One turn moves every row onto another: examples first, then more rows asked
Bor: [-27  14  -6  15   4  -3  12   3  19 -11   0  14  12   1  -2  23  -6  -6
   6  -7  -2   7   1 -12  -6  -2  28  -5  15 -13  15  -6]
damu: [ -7   1  -1  33 -23  -5  13   9  13   9  21  24  -8   2 -11  15  -6   5
   3 -25 -13  20 -18   2  12  16   5  15   4   4 -13  -1]
Kav: [ -3 -23   8  12  -9  12  10  32  11 -21  11  -1   7   7 -11  15  -9  -1
   1  -6 -12  15 -23  12  13   1  -8   5  25  -8 -10 -15]
Von: [ -2   6 -12  21   0  -2  13 -12   7 -15   2  -9  -2   8  -5  -3 -16   5
  15 -25 -30  18 -17  -7  -6 -24 -11  -5  22 -18  -8 -19]
napoz: [ -6   1  -5  32 -28  -5  20  11  16  11  16  29 -11   4 -11   9   0  16
   9 -22 -10  13 -20   2   6  12   1   6   6   2  -7  -6]
tovep: [-10   6 -10  20   3  -2   3 -19  10 -12  -2  -1  -2   3  -4   3 -25  -4
   5 -27 -26  27 -11  -5  -8 -23  -7   3  18 -23 -10 -19]
fif: [-12  -1  -3  20 -24  -5  25   4  13  14  11  28 -13  -9 -11   5   1  16
   3 -22  -3  17 -17   6   3  14   1  12   2   0  -6  -3]
movod: [-12   1  -4   7  -3   4  24  -7  16  -6 -22  26  -8  22 -10  -9 -20   1
  18   6  -6   3   3  17  -2  -7 -11   0  -4  -1  -7  -9]
Tude: [-17  10   2  14   8   6  16   1   4  -8 -21  -2  -2  23 -14  15 -14  -1
   6 -13 -18  -5 -21  17   4  -5 -15   2   3 -21 -26   3]
nemit: [-12   5   3  26   6   8  14   0  -2 -13  -8  -6  -2  24 -15   7 -18 -10
  12  -1 -22   6  -6  18  16  -5 -13   9  -1  -3 -20   4]
betu: [-20   2   7   4   3   4  21 -14  20   3 -25  24   9  20 -12   1 -26  -8
   0  -2  -4  15  -3  17  -2  -5 -11   1   8  -6 -11  -7]
Zitar: [ -3   2   1  14 -20  -7  24   7  17  11  13  27  -5   3 -11  14  -2  13
   2 -34 -11   9 -30   0   7  19   4   6  10  -2 -16  -1]
Rozen: [  6   3 -12   2   0  -6  12 -19  20 -17  -1  15  -1  12  -1  -7 -30  -2
  17 -26 -26  19 -10 -11  -8 -18  -2  -2  18 -12  -9 -21]
Tumef: [-18  13 -10   8   4  -4  13   4  19 -18   1  19   4   3   0  19  -9  -6
  14  -5  -3   1   5 -12  -4   2  32  -1   5 -10  13  -3]
kune: [-10 -20   0   0 -14   8   6  30  25 -16  -8  23  -1   5  -7  18 -12   9
  -1 -10  -1   7 -25  12  -6  -1  -4   0  18 -24  -9 -22]
sozi: [-22  14  -4   8  11  -1  23   6   5 -15   3  -7   8  -4  -4  19   5   0
   9 -10  -6  -2  -8  -8   1   1  23  -3  15 -15  11   3]
Zadod: [ -4   2  -2  24  -3   7  22   1  11 -13  -7  10  -2  32 -12  -5 -19  -3
  23   6 -19   2  -1  13  12  -8 -13  -2   2   8 -10  -6]
Giga: [ -7   3  -2  20 -19  -6  15   7  11   7  14  25 -14  -2 -11  17  -4   9
   3 -31 -10  11 -24   4   8  19   6  17  -1  -6 -19   4]
Keled: [  2   3 -14   8   3  -2  18 -17   2 -18   0  -8 -12  -1  -4 -12 -17   6
  20 -22 -26  16 -10  -3  -5 -20  -9   3  12 -16  -7 -15]
potig: [ -3 -24   6   2 -14   8   7  25  28 -16   3  28   9  10  -7  12 -22  -4
  -1  -2  -3  20 -12   9   3   2   0   4  23  -5  -5 -24]
Zudu: [ -5   7 -15   7   1  -5   4 -19  15 -15 -10  12  -9   4  -1   1 -28   0
  11 -29 -22  19 -11  -7 -15 -19  -3   3  11 -26 -13 -20]
bivas: [-16 -21   6   5  -6  12   3  26  10 -15  -3   4   0  -6 -10  20 -10   0
  -9  -8  -2  18 -21  18   2   1  -6  13  16 -24 -13 -13]
puguf: [ -8  -2   5  16 -20  -5  25   1  16  16  16  26   1  -3 -12   8  -4   9
  -3 -28  -6  22 -21   3   8  17   3  10  12   3 -10  -1]
Pegil: [ -3 -26   3  -3 -10  10   8  24  15 -23   4  19  -7  -4  -6   6 -18  -4
   6   3   0  18  -4  16   6   5   1  18   7  -6  -7 -15]
Kanam: [-18   7   8   9   5   4  20  -5  19   1 -24  14  14  31 -14  13 -20  -4
  -1 -13 -14   3 -22  12   0  -6 -14  -8  17 -15 -20  -6]
tenel: [  5   1  -9   3   4  -3  15 -22   8 -18   4   2  -3   2  -3 -13 -27  -5
  16 -21 -25  26  -3  -6  -1 -16  -3   7  14  -7  -7 -15]
miluk: [-13  12  -2   6  11  -2  22   6   6 -20  11  -4   9   0  -3  17  -1  -7
  14  -8 -10   0  -3 -11   8   4  27   0  13  -5  10   5]
nekun: [  5 -23  -1   1 -12  11  14  35  12 -27   5   8  -9   5  -8   7  -7   9
  15  -2  -8   2 -19  14   8   3  -5   6  11  -9  -8 -17]
rur: [-27  15  -6  14   6  -2  18   6  15 -11   0   3  13   1  -4  23   2   2
   6 -10  -5   1  -9 -12  -5  -3  24 -10  20 -17  14  -5]
mav: [-10  12  -7   5   6  -4  19   7  15 -22   9  10   5   7  -1  16  -6  -6
  20  -6 -10  -4   1 -14   4   4  31  -2   9  -3  11   0]

Bor moves to Tumef
Giga moves to Zitar
nekun moves to Kav
Where do these go?
movod moves to Zadod
Rozen moves to tenel

One turn moves every row onto another: examples first, then more rows asked
Borum: [ 12  -2 -12  -3  12  20  -3  -5  11  -2  10   0  16  -7  -4 -11  17   3
 -10  12  -9]
rala: [  3  -5 -16   5  -7 -12  -6   4   2  -2  12   6   1  11  -8  27   4  10
 -21  21  -8]
bule: [ -6  -4 -11  -1  -2 -19  -4  -9  10 -22  10 -13   6  -3  -7 -16 -10  -3
  -3  -6  13]
mer: [ 11  -2   5  -2  -8   2   5 -17 -10 -10   2   1  -1 -13  10  -8 -12  10
 -15  -8 -34]
sula: [  6  -8   8   9 -16  11   5  -1   1   1 -17  -3  11   8  13   3  -8  -8
  -5  25  -3]
roso: [  7  17   2   2   1 -10  -8 -17 -10   6  -4   8  10   6   1  15 -10 -17
 -14  -2   7]
voli: [  7  -7  -2   4 -18 -17  14  -5   7  -9  -4  -4   2   9  12  -1 -25  -3
  -4  17   1]
tobug: [  7  -8   2   6  -5   8 -14   8  14   1   3   9  -1   1   6  21  13  23
 -18   1  -9]
Ramun: [  1   5 -22 -12  17  -2  -6  -1   2   8  13  -1  19  -3   1   5  11  -7
  -1  12  -6]
nufi: [  6 -10  22   1 -16  -9   4  13  14  -8   3   2  -7   2  -6   0   8  15
  -3 -13  -8]
kodu: [ 28   1   6   1  -3   8   5   4  19  10  -8  -3  14  -8   9   7 -12  10
 -14  15  -8]
Muko: [ 10  -4 -15  -2  -4 -13   3   3   1   9  -6   2  10  -2  23  15 -18   0
  -4  23 -10]
gapag: [ 10  15   8  -3 -15 -16   3 -16  -7  -3 -15  -7   8  -1   6   0   0  -9
  -5 -17  -5]
vupob: [ 14   9   3   2  -2  -7   6 -14  -9  -7  13  18  -1 -14  -3  10 -18 -20
  -8   1  -8]
Ged: [ -2  -9  -9  16   0   9 -24   6  -6  -1   7   4  -7 -13   2 -19   8   9
 -15   0 -10]
rep: [-13  14  -4  -4   2  -7 -16   7  -8   9  11 -25   8  10  -4   0   7  -1
 -13  -3  -7]
giz: [ -5 -10   5   7 -21 -25   3  11  -4 -15   6   0  -7   2 -15  10   0  -4
  -2   7  -5]
lazo: [ 14   1  -4   6   7   9  -4 -20 -10  -4  12  16   0  -5   3   5 -19   3
 -26   8 -19]
Zub: [-13 -10   8  -9   9  -2  -2  -1   5 -15  14 -14   6   0  -1 -22 -14   7
  -2 -11  -5]
nevub: [ -4  -2  -4  -5  10  -1  -3   9  -2   3  32   9 -12  -4  11 -10  -2   2
   1  -7 -14]
Rurez: [ 15  -5  -3   7 -10  -9  -1   6  13  -7  -5  -2   4 -25  15  10 -29   5
  -8   8  -4]
Bebus: [ -9  -7  -2   0   8   1 -12   2   8 -21  19  -5   4 -24  -3  -5 -18  -3
  -3  -7   3]
Kov: [  6  -5  26  -1  -8   5   8   8   8   0  -7 -10   8  -1  10   0 -27   3
  -4   5  -8]
Bugi: [  7  11 -17   2   2   3  -3  -7  13  -5  31   5  -6   9   0  -1   6  -4
 -13   2   9]
Lun: [  9   5  -6   4  -8 -12  -4   3   3  -4   9 -18   0  -1 -14 -29  10  10
 -16  -6 -11]
vupo: [  6   5   3   2  -7   2 -11 -22  -9   0 -19  -7   9   4  14  -4  -2  12
 -23 -10 -16]
milir: [ -3  -8  11   6  -6  -6 -10  12  -4   9  -6   7   3  23  -7   9  13   7
 -12   9  -2]
sus: [  2  -7  -1  -2 -13 -14   2  12  10 -15  21   1  -9 -12   1  22  -5  16
  -7  -3 -18]
boz: [-10  11  -9   8 -14   2 -11   1   0 -15  17 -13  -4 -10  -2   7  10 -20
  -3  -3   5]
nubem: [ -8  -5 -14  -1   3  10 -12  -4  -6  -1  -6  -8  18  -1   5  -8  22  -7
   0  12  -7]

sula moves to voli
rep moves to boz
Where do these go?
nubem moves to bule
mer moves to vupo
giz moves to rala

